(in the rows, 128 means zero)
Rotation paths and how fast each direction turns (degrees each step):
Each turn is a multiple of 5 degrees from 10 to 175, or 0.
Each row of a path follows its step; steps can be skipped.
path 1
step 0: [130 119 135 129 123 130 136 126 133 133 125 124 135 128 123 130 121 127
 127 131 130 122 130 124 138 118 118 119 124 120 125]
step 1: [127 127 130 124 119 134 143 132 135 129 123 130 127 127 117 125 133 124
 131 131 128 124 138 133 130 130 133 121 135 130 134]
step 3: [134 131 132 122 121 122 142 136 126 123 121 130 121 134 133 135 126 125
 130 127 129 124 127 129 124 136 122 124 127 122 138]
step 4: [131 121 125 132 116 129 130 125 134 127 129 132 118 131 133 137 119 124
 127 133 131 124 128 136 139 130 126 136 122 130 130]
step 5: [126 129 130 129 121 123 133 137 134 136 116 132 127 133 134 122 130 126
 130 132 120 133 133 131 134 124 122 136 122 120 135]
step 6: [123 123 124 128 124 131 134 122 123 130 122 135 126 124 125 127 134 127
 130 127 120 120 130 141 129 138 133 138 119 123 126]
step 8: [129 123 130 134 127 128 135 127 134 129 126 114 123 127 127 131 132 136
 135 128 125 122 133 136 130 139 134 133 134 128 137]
step 9: [130 117 132 131 119 118 126 129 136 132 128 122 134 118 132 127 129 138
 126 131 129 129 130 123 135 132 133 129 117 126 127]
step 11: [128 122 126 133 125 125 131 117 131 132 131 132 129 127 124 143 126 130
 124 129 123 126 133 122 140 138 124 126 126 129 120]
step 12: [124 128 136 128 128 129 139 129 131 138 119 125 125 127 131 134 136 127
 124 131 130 132 136 118 133 129 118 126 136 122 133]
step 13: [118 123 126 120 113 134 132 118 132 131 127 130 127 126 125 137 136 131
 124 130 137 128 131 130 129 133 135 132 129 127 127]
[127 126 126 129 132 124 131 129 123 128 129 130 128 128 129 131 128 128
 128 127 127 124 127 125 129 128 128 129 131 130 129]  85
[128 129 129 130 129 129 127 127 129 128 128 134 129 126 127 126 127 127
 128 126 123 128 129 128 133 126 126 128 129 125 127]  65
[128 128 130 129 131 130 128 130 126 128 125 129 123 126 130 126 129 126
 130 126 130 128 132 130 128 131 129 125 130 129 130]  160
path 2
step 1: [138 127 130 125 124 126 123 123 126 126 136 125 127 126 123 120 131 135
 121 138 131 122 125 136 134 134 133 133 129 114 125]
step 3: [120 125 138 120 127 130 133 138 133 130 138 122 125 131 129 140 126 125
 130 136 124 123 129 130 129 128 119 129 137 125 126]
step 4: [138 120 125 121 136 123 130 129 124 122 122 128 136 129 120 121 127 126
 128 132 119 126 130 134 127 120 137 126 135 120 131]
step 5: [120 135 121 121 132 132 135 125 132 132 129 127 131 130 130 130 138 115
 112 121 127 129 124 125 127 131 128 127 122 124 129]
step 7: [138 128 119 126 133 138 126 131 123 135 124 130 128 128 128 126 128 121
 138 122 123 122 136 131 135 132 129 127 129 123 141]
step 8: [126 131 135 124 140 136 128 132 129 127 140 116 131 129 134 129 133 130
 121 133 125 129 120 119 132 128 120 126 130 128 131]
step 9: [130 118 139 130 132 122 125 126 128 119 118 127 128 131 123 131 130 125
 125 123 128 129 122 134 137 129 140 129 139 126 133]
step 10: [130 135 123 118 128 126 125 126 128 133 114 122 118 132 133 133 134 114
 125 131 125 128 136 125 129 130 122 124 125 126 129]
step 11: [128 131 137 142 127 129 134 128 128 128 135 122 130 132 123 120 133 125
 130 136 122 132 126 128 136 123 122 126 124 115 123]
step 12: [134 125 128 127 136 134 133 127 118 132 128 133 127 135 128 126 131 121
 137 114 128 136 131 129 132 133 138 134 136 132 126]
step 13: [130 137 131 117 134 126 127 119 124 129 138 127 119 129 128 137 134 135
 121 135 130 129 133 127 133 133 118 128 133 125 133]
[129 127 131 130 126 129 124 127 128 124 129 129 131 127 124 126 128 127
 128 130 126 126 127 129 129 129 127 128 131 128 124]  140
[128 128 127 127 128 130 126 131 126 123 131 128 126 126 128 131 129 131
 131 127 128 130 128 127 129 131 129 128 126 126 130]  65
path 3
step 0: [128 116 124 135 135 130 126 123 120 120 132 126 129 127 125 124 133 126
 135 115 131 122 126 131 123 131 123 122 121 124 131]
step 1: [127 127 135 132 127 119 122 129 117 130 123 141 129 136 132 126 133 127
 128 134 134 132 131 136 120 129 123 130 129 128 137]
step 2: [120 122 126 130 133 133 135 127 118 122 135 132 127 128 131 125 126 135
 142 130 128 118 130 126 133 124 121 129 130 129 134]
step 3: [131 119 126 121 130 126 135 121 117 128 122 131 125 137 130 131 134 122
 130 125 130 133 131 128 117 137 119 127 128 126 125]
step 4: [130 125 137 129 123 128 133 135 119 114 130 136 128 131 126 122 134 134
 137 134 134 127 126 125 124 124 134 128 125 133 129]
step 5: [130 124 124 131 133 120 135 127 123 130 127 127 124 133 129 132 126 128
 142 134 125 121 137 134 127 139 126 121 119 125 128]
step 6: [125 121 126 131 126 126 134 132 117 125 130 138 138 128 118 129 139 134
 127 126 128 129 132 133 121 129 127 133 132 123 121]
step 7: [121 126 130 134 131 121 129 128 127 121 124 128 126 142 134 127 130 124
 138 127 137 117 136 126 130 130 135 132 127 131 125]
step 9: [127 127 131 136 124 130 135 127 123 118 118 130 130 128 121 127 124 129
 135 125 139 128 131 131 128 139 124 138 131 133 123]
step 10: [134 121 121 134 133 132 135 130 130 122 130 131 131 133 131 130 132 123
 125 134 140 120 138 132 121 125 129 119 122 131 130]
step 13: [123 121 135 134 127 125 128 117 120 132 129 130 138 128 135 127 126 126
 131 123 137 125 131 128 113 128 126 122 125 132 131]
[128 130 129 128 122 126 126 130 129 124 127 130 126 130 125 127 129 127
 127 128 129 130 127 130 128 127 125 132 129 126 128]  135
[125 128 132 128 127 128 128 128 127 128 132 126 129 124 124 126 127 130
 130 129 130 128 128 125 126 127 130 132 129 128 129]  155
[127 130 128 129 125 127 128 129 129 131 130 127 128 129 131 127 126 128
 131 133 129 126 126 130 128 124 126 126 127 128 126]  120
path 4
step 0: [126 127 133 135 123 121 120 115 138 120 138 127 130 123 131 127 120 128
 128 131 124 132 128 136 127 126 132 123 126 132 131]
step 1: [130 133 127 134 125 129 121 121 130 133 119 130 132 136 135 125 123 124
 126 135 126 132 117 134 129 117 126 130 131 133 123]
step 3: [138 131 129 125 136 127 124 135 122 136 120 125 130 126 133 135 134 130
 128 135 127 124 137 127 135 132 122 128 122 123 120]
step 4: [122 120 126 124 135 123 134 137 126 123 128 128 134 123 130 124 132 121
 134 127 129 117 132 134 139 136 129 121 125 123 128]
step 5: [118 135 128 124 134 124 135 123 132 119 131 128 138 130 132 123 124 135
 129 123 126 124 130 119 132 134 131 126 125 127 117]
step 6: [122 132 129 128 121 128 129 124 130 119 120 128 131 123 116 119 127 127
 128 125 123 127 122 120 125 122 132 115 134 127 126]
step 7: [136 127 130 130 125 127 122 112 139 125 129 132 125 132 120 129 129 132
 126 138 126 122 132 121 120 125 130 125 130 131 130]
step 8: [137 124 136 132 120 128 126 125 124 121 123 133 125 127 136 129 130 121
 123 143 131 128 122 129 128 121 122 131 129 125 130]
step 11: [123 127 128 134 140 126 121 135 133 132 124 122 129 126 128 122 120 129
 130 123 119 120 132 138 133 130 131 118 127 131 127]
step 12: [130 127 120 129 128 125 130 123 136 125 134 125 137 130 132 133 121 127
 128 126 120 125 122 123 144 125 136 122 126 133 125]
step 13: [122 131 118 128 124 128 132 125 129 131 117 135 136 127 128 133 128 129
 119 136 124 126 122 123 128 127 129 119 140 127 121]
[128 126 132 129 128 128 127 129 129 129 129 128 131 127 130 128 127 129
 130 128 123 129 127 128 125 125 124 130 128 129 132]  40
[127 127 129 129 124 130 129 130 124 130 129 127 127 129 129 129 132 131
 129 132 130 124 129 130 128 127 126 130 126 128 127]  60
[128 127 130 125 130 127 125 129 127 126 125 131 126 129 127 133 129 126
 129 129 131 130 129 127 129 129 125 130 130 130 129]  60
[125 125 130 126 128 127 127 126 130 130 131 129 128 130 127 129 130 129
 125 126 128 126 130 130 127 132 130 126 126 131 131]  155
